[127 49 104 78 150 171 149 154 127 89 148 133 100 143 84 214 133 155 153 147 142] -> q_370
[143 230 197 194 164 173 195 167 98 89 109 154 149 150 225 49 195 139 121 102 158] -> q_557
[143 104 127 78 148 171 49 150 154 89 149 195 225 109 98 195 167 94 96 105 101] -> q_871
rev: [148 89 127 154 149 171 150 78 104 49] -> q_370
rev: [154 149 171 150] -> q_370
rev: [167 195 98 109 225 195 149 89 154 150 49] -> q_871
rev: [143 100 133 148 89 127] -> q_370

[115 107 146 119 130 98 136 154 147 170 101 113 141 106 109 124 166 140 162 148 162 104 131 120 142 136 108 157] : q_673
[197 146 42 109 65 118 179 84 116 107 125 136 102 102 123 134 134 124 120 139 92 136 132 139 103 157 127 93] : q_493
[116 162 103 115 153 148 149 71 111 129 158 125 170 114 151 114 120 135 68 104 125 111 160 131 117 108 129 110] : q_863
[186 71 143 81 104 140 147 124 119 157 173 210 169 178 142 123 85 165 133 101 158 203 78 169 135 178 131 161] : q_304
[191 122 85 113 116 88 124 106 155 138 114 94 140 101 95 137 151 134 149 89 90 120 152 162 84 145 144 127] : q_45
[161 121 141 148 138 119 130 135 169 122 162 104 109 64 147 103 147 109 80 77 152 100 129 89 68 130 145 126] : q_851
[114 140 104 107 139 152 138 115 133 132 140 116 86 87 102 97 161 121 141 148 139 119 119 158 127 131 145 133] : q_931
[121 140 162 151 133 122 142 145 118 165 143 119 154 107 148 128 150 138 112 116 172 118 144 133 129 132 172 146] : q_216
where: [155] -> q_45, 8
rev: [119 139 148 141 121 161] -> q_931
where: [87] -> q_931, 13

[136 152 151 135] : q_418
[147 134 151 214] : q_597
[150 112 148 238] : q_564
[139 147 112 174] : q_339
[92 152 115 51] : q_513
where: [136] -> q_418, 0
rev: [238 148 112] -> q_564
rev: [112 147] -> q_339
where: [92] -> q_513, 0
where: [150] -> q_564, 0

[160 85 109 112 136 115] = q_465
[98 65 136 193 139 120] = q_581
[153 99 113 150 108 46] = q_924
[126 165 95 45 100 104] = q_33
[167 73 82 77 144 117] = q_81
[179 60 68 93 112 24] = q_290
[96 99 162 136 101 140] = q_297
[114 98 65 136 194 126] = q_282
[140 176 158 62 53 119] = q_637
[154 111 120 147 115 67] = q_399
[114 122 120 175 170 143] = q_628
where: [160] -> q_465, 0
where: [68] -> q_290, 2
where: [194] -> q_282, 4
where: [85] -> q_465, 1
rev: [194 136 65 98] -> q_282
rev: [45 95 165 126] -> q_33
rev: [158 176] -> q_637

[89 124 176 105 108 172 132]  q_991
[153 61 218 141 89 230 19]  q_600
[199 121 117 69 224 119 61]  q_51
[123 117 152 21 194 155 96]  q_483
[153 61 218 89 141 230 19]  q_218
[153 61 227 89 141 49 19]  q_638
rev: [230 141 89 218] -> q_218
rev: [117 121] -> q_51

[84 87 115 89 125 123 177 58 69 99] = q_98
[168 156 109 145 187 209 124 163 128 30] = q_438
[84 87 115 89 125 131 185 63 95 125] = q_332
where: [163] -> q_438, 7
rev: [123 125 89 115 87 84] -> q_98
where: [109] -> q_438, 2
rev: [30 128 163 124 209 187 145 109 156] -> q_438
rev: [163 124 209 187 145 109] -> q_438
where: [69] -> q_98, 8

[137 88 30 87 138 133] = q_401
[121 88 212 116 105 72] = q_335
[193 152 109 170 146 218] = q_634
[113 120 47 94 71 181] = q_42
[97 96 212 109 84 60] = q_774
[113 23 146 94 159 108] = q_940
[145 217 63 160 116 145] = q_824
[105 120 47 167 192 108] = q_313
[129 40 195 101 138 133] = q_325
[89 104 146 109 170 218] = q_425
where: [72] -> q_335, 5
where: [97] -> q_774, 0
rev: [212 88] -> q_335
where: [181] -> q_42, 5
rev: [218 170 109 146] -> q_425
rev: [146 170 109] -> q_634

[211 58 133 158 147 80 218 168 83 80] : q_378
[168 85 80 175 182 109 157 128 82 85] : q_491
[68 205 134 105 130 158 77 103 159 144] : q_516
rev: [105 134 205 68] -> q_516
rev: [80 83 168] -> q_378
where: [159] -> q_516, 8

[127 138 223 182 118 136 163 94 157 130 167 115 133 161 149 123 226 159 126 133 74 183 149 116 113 139 179 168 153 129 145 134 103 87 141 164 132] = q_896
[80 94 69 67 129 110 124 183 125 111 140 115 121 140 93 123 45 123 165 105 137 165 93 164 113 150 131 98 127 93 145 122 156 122 52 124 106] = q_915
[80 131 179 139 113 110 147 128 144 102 158 129 136 202 104 133 45 165 123 105 53 201 65 132 89 144 155 138 127 93 171 122 126 69 146 164 92] = q_451
[199 138 113 124 139 153 108 116 113 159 104 136 125 78 149 123 135 105 86 147 200 55 205 116 160 110 107 118 136 166 82 134 126 174 111 97 159] = q_92
where: [53] -> q_451, 20
where: [78] -> q_92, 13
rev: [105 165 123 45] -> q_915
find: [80 94 69 67 129 110 124 183 125 111 140 115 121 140 93 123 45 123 165 105 137 165 93 164 113 150 131 98 127 93 145 122 156 122 52 124 106] -> q_915

[159 95 33 95 127] = q_509
[95 159 33 95 124] = q_146
[127 183 139 153 121] = q_766
[123 51 235 172 139] = q_857
[136 65 144 52 127] = q_386
rev: [95 33 159 95] -> q_146
rev: [144 65 136] -> q_386
rev: [139 172] -> q_857
where: [124] -> q_146, 4

[125 111 129 127 118 114 137 117 141 44 150 136] = q_432
[163 116 155 140 106 155 167 120 123 67 55 45] = q_798
[123 139 95 168 118 114 137 117 141 44 150 94] = q_121
[182 245 154 102 130 125 130 128 25 152 89 136] = q_428
[201 83 144 138 103 115 143 133 185 121 78 116] = q_499
[122 143 99 125 111 129 124 125 154 159 124 104] = q_70
[123 139 95 168 118 114 137 117 141 44 150 136] = q_302
rev: [124 129 111 125] -> q_70
where: [182] -> q_428, 0

[195 121 138 169 136 119 148 121 124 56 73 138]  q_497
[144 182 138 123 150 136 159 123 65 123 90 94]  q_753
[158 120 127 162 132 130 173 120 133 55 78 81]  q_200
[203 81 152 137 122 128 166 122 174 107 54 89]  q_204
[62 47 83 142 149 111 136 124 216 133 197 139]  q_946
[192 104 145 144 142 115 129 124 138 116 92 165]  q_626
[170 71 142 126 118 137 123 127 158 214 157 160]  q_352
[170 71 142 126 118 137 187 121 193 117 62 40]  q_4
[204 95 167 91 137 124 133 126 155 208 78 136]  q_767
[66 174 104 122 164 132 152 123 75 133 157 102]  q_55
where: [148] -> q_497, 6
rev: [78 208 155 126 133 124 137 91 167] -> q_767
find: [170 71 142 126 118 137 123 127 158 214 157 160] -> q_352
rev: [152 132 164] -> q_55

[204 217 149 228 208 105 120 165 105 138 140 87 206 113 83 141 137 96 135 106 113 133 179 125 159 143] = q_696
[101 120 144 115 110 154 111 107 136 138 136 199 113 180 176 165 115 153 125 115 127 121 98 121 118 140] = q_549
[86 103 142 114 110 125 153 117 103 108 140 93 104 130 130 111 123 101 109 162 124 137 83 109 147 89] = q_595
[132 148 121 160 121 106 107 133 130 109 137 109 127 108 115 148 123 145 151 122 113 135 131 135 112 105] = q_790
[189 130 133 176 122 137 158 127 124 122 146 107 212 96 117 117 153 96 119 109 110 141 177 180 175 111] = q_108
[134 106 154 117 119 105 114 111 128 159 155 172 139 117 139 112 111 96 103 134 134 111 124 137 121 170] = q_129
rev: [137 141 83 113 206] -> q_696
rev: [120 105 208 228 149 217 204] -> q_696
rev: [138 105 165 120 105 208] -> q_696
where: [143] -> q_696, 25
where: [158] -> q_108, 6
find: [134 106 154 117 119 105 114 111 128 159 155 172 139 117 139 112 111 96 103 134 134 111 124 137 121 170] -> q_129

[116 142 30 91 120] -> q_481
[101 97 136 53 127] -> q_893
[30 30 91 142 120] -> q_617
[122 87 145 77 66] -> q_917
[150 87 145 77 66] -> q_213
rev: [142 91 30 30] -> q_617
where: [116] -> q_481, 0
where: [122] -> q_917, 0
rev: [91 30 142 116] -> q_481
rev: [53 136 97] -> q_893
rev: [91 30 142] -> q_481

[163 177 70 150 214 144 123 94 113 117 77 82 126 62 173 99 107 117 131 111 103 68 191 76 77 121 112 123 109 129 125 189 115 141 126 119 173 115 83 50 139 141]  q_608
[94 132 92 117 65 103 130 129 149 172 111 155 144 133 127 127 50 101 165 120 138 87 131 189 149 129 180 132 136 137 100 198 107 95 138 140 81 117 132 159 154 85]  q_563
[145 199 76 155 222 145 137 98 126 104 85 113 124 62 178 107 105 87 102 130 101 45 190 108 81 147 124 172 104 105 114 142 126 155 137 99 195 169 101 86 139 129]  q_324
[82 156 66 104 64 99 120 92 133 173 127 134 127 147 153 102 126 98 184 107 135 62 112 140 163 151 193 91 137 181 78 166 106 92 130 122 81 135 143 171 116 88]  q_13
[86 155 70 103 61 99 120 96 135 173 128 129 129 143 155 103 123 92 178 111 137 61 115 142 164 149 194 91 136 177 78 170 109 89 130 124 75 136 143 173 115 85]  q_459
[78 148 131 62 144 155 15 149 175 139 140 77 80 144 124 114 125 117 92 120 110 74 90 104 133 126 148 85 92 162 66 125 160 92 111 80 118 120 112 162 104 128]  q_697
[97 130 95 116 68 104 127 130 148 173 111 152 144 133 129 128 48 100 166 117 141 86 131 192 149 126 184 129 135 141 101 203 104 99 132 137 80 119 131 158 151 92]  q_123
[144 205 79 154 219 145 136 98 123 100 89 118 121 62 176 105 107 90 105 127 101 47 192 107 80 145 125 173 104 106 114 143 127 153 139 96 193 170 99 89 139 126]  q_515
[143 201 73 154 219 148 139 94 124 103 86 115 127 61 174 104 105 87 106 127 102 46 189 108 80 148 123 175 102 110 115 142 129 153 139 98 190 170 101 83 141 125]  q_639
[79 147 134 87 141 181 25 157 139 114 135 96 109 133 127 127 165 101 50 104 122 98 86 111 109 134 131 80 99 148 76 94 155 108 128 92 131 95 121 145 145 107]  q_501
where: [199] -> q_324, 1
rev: [165 101 50 127 127 133] -> q_563
rev: [152 111 173 148 130 127 104 68 116 95] -> q_123
find: [163 177 70 150 214 144 123 94 113 117 77 82 126 62 173 99 107 117 131 111 103 68 191 76 77 121 112 123 109 129 125 189 115 141 126 119 173 115 83 50 139 141] -> q_608

[168 134 151 117 89 92 134 170 138 83 103 126 137] = q_909
[136 134 95 149 204 139 188 158 137 129 106 70 126] = q_687
[139 125 157 200 211 125 103 143 118 102 79 150 139] = q_765
[213 125 103 143 118 102 79 149 100 133 63 83 74] = q_403
[128 131 141 117 112 125 151 108 127 130 54 106 160] = q_175
[164 177 47 135 152 146 128 164 133 129 137 121 103] = q_916
[99 133 154 132 186 106 127 78 166 143 155 90 111] = q_241
[144 192 157 103 145 99 119 102 116 167 160 121 95] = q_578
[147 133 154 164 159 133 195 71 134 164 66 162 185] = q_261
[157 165 109 165 158 98 125 118 117 89 93 40 129] = q_254
[158 112 117 113 161 147 175 46 171 143 81 104 140] = q_15
[185 179 164 146 143 88 132 120 184 177 99 158 109] = q_770
where: [40] -> q_254, 11
rev: [134 71] -> q_261
rev: [150 79 102 118 143 103 125 211] -> q_765
where: [144] -> q_578, 0
find: [99 133 154 132 186 106 127 78 166 143 155 90 111] -> q_241
rev: [92 89 117 151] -> q_909

[114 117 140 136 88 117 139 135 144 124 147 137 130 139 122 120 142]  q_390
[148 106 133 165 129 139 99 146 115 112 101 103 105 125 153 126 102]  q_724
[114 152 138 126 131 89 130 147 188 104 169 119 144 137 61 128 151]  q_698
[151 78 182 145 79 116 127 70 156 128 149 141 145 135 127 95 181]  q_988
[153 105 140 171 126 128 110 158 133 80 101 123 131 120 149 126 97]  q_381
[159 105 136 157 151 125 135 146 140 122 130 136 140 130 124 117 140]  q_405
[168 115 131 133 154 150 126 146 105 112 75 125 127 123 165 123 96]  q_712
[141 117 109 151 109 140 144 136 72 139 153 45 116 85 149 180 126]  q_480
[93 144 129 113 135 123 97 159 157 123 99 63 100 146 142 124 142]  q_177
[159 105 136 157 151 125 135 146 140 122 130 136 140 130 118 148 136]  q_980
[159 105 136 157 151 125 135 146 140 122 130 136 140 130 128 121 77]  q_868
rev: [95 127 135 145 141] -> q_988
where: [95] -> q_988, 15
where: [181] -> q_988, 16
where: [106] -> q_724, 1

[93 55 54 128 128 88 154 177 196 81 84 139 121 158 133 153 151 99 140 128 134 133 106 60 111 141 151 164 58] : q_903
[93 55 54 128 128 88 154 177 196 81 84 139 121 158 133 153 151 99 140 128 134 133 106 60 111 141 151 164 108] : q_89
[95 53 60 219 87 125 131 169 214 96 73 128 131 148 157 99 127 101 118 217 181 77 184 216 125 27 122 150 20] : q_625
where: [77] -> q_625, 21
where: [20] -> q_625, 28
find: [93 55 54 128 128 88 154 177 196 81 84 139 121 158 133 153 151 99 140 128 134 133 106 60 111 141 151 164 108] -> q_89
rev: [214 169 131 125 87 219 60 53] -> q_625

[33 183 201 98 152 105 127 96 120]  q_345
[132 134 125 121 129 125 117 128 135]  q_577
[127 128 128 128 128 128 128 128 129]  q_295
[164 159 182 171 111 183 149 34 153]  q_485
where: [121] -> q_577, 3
where: [159] -> q_485, 1

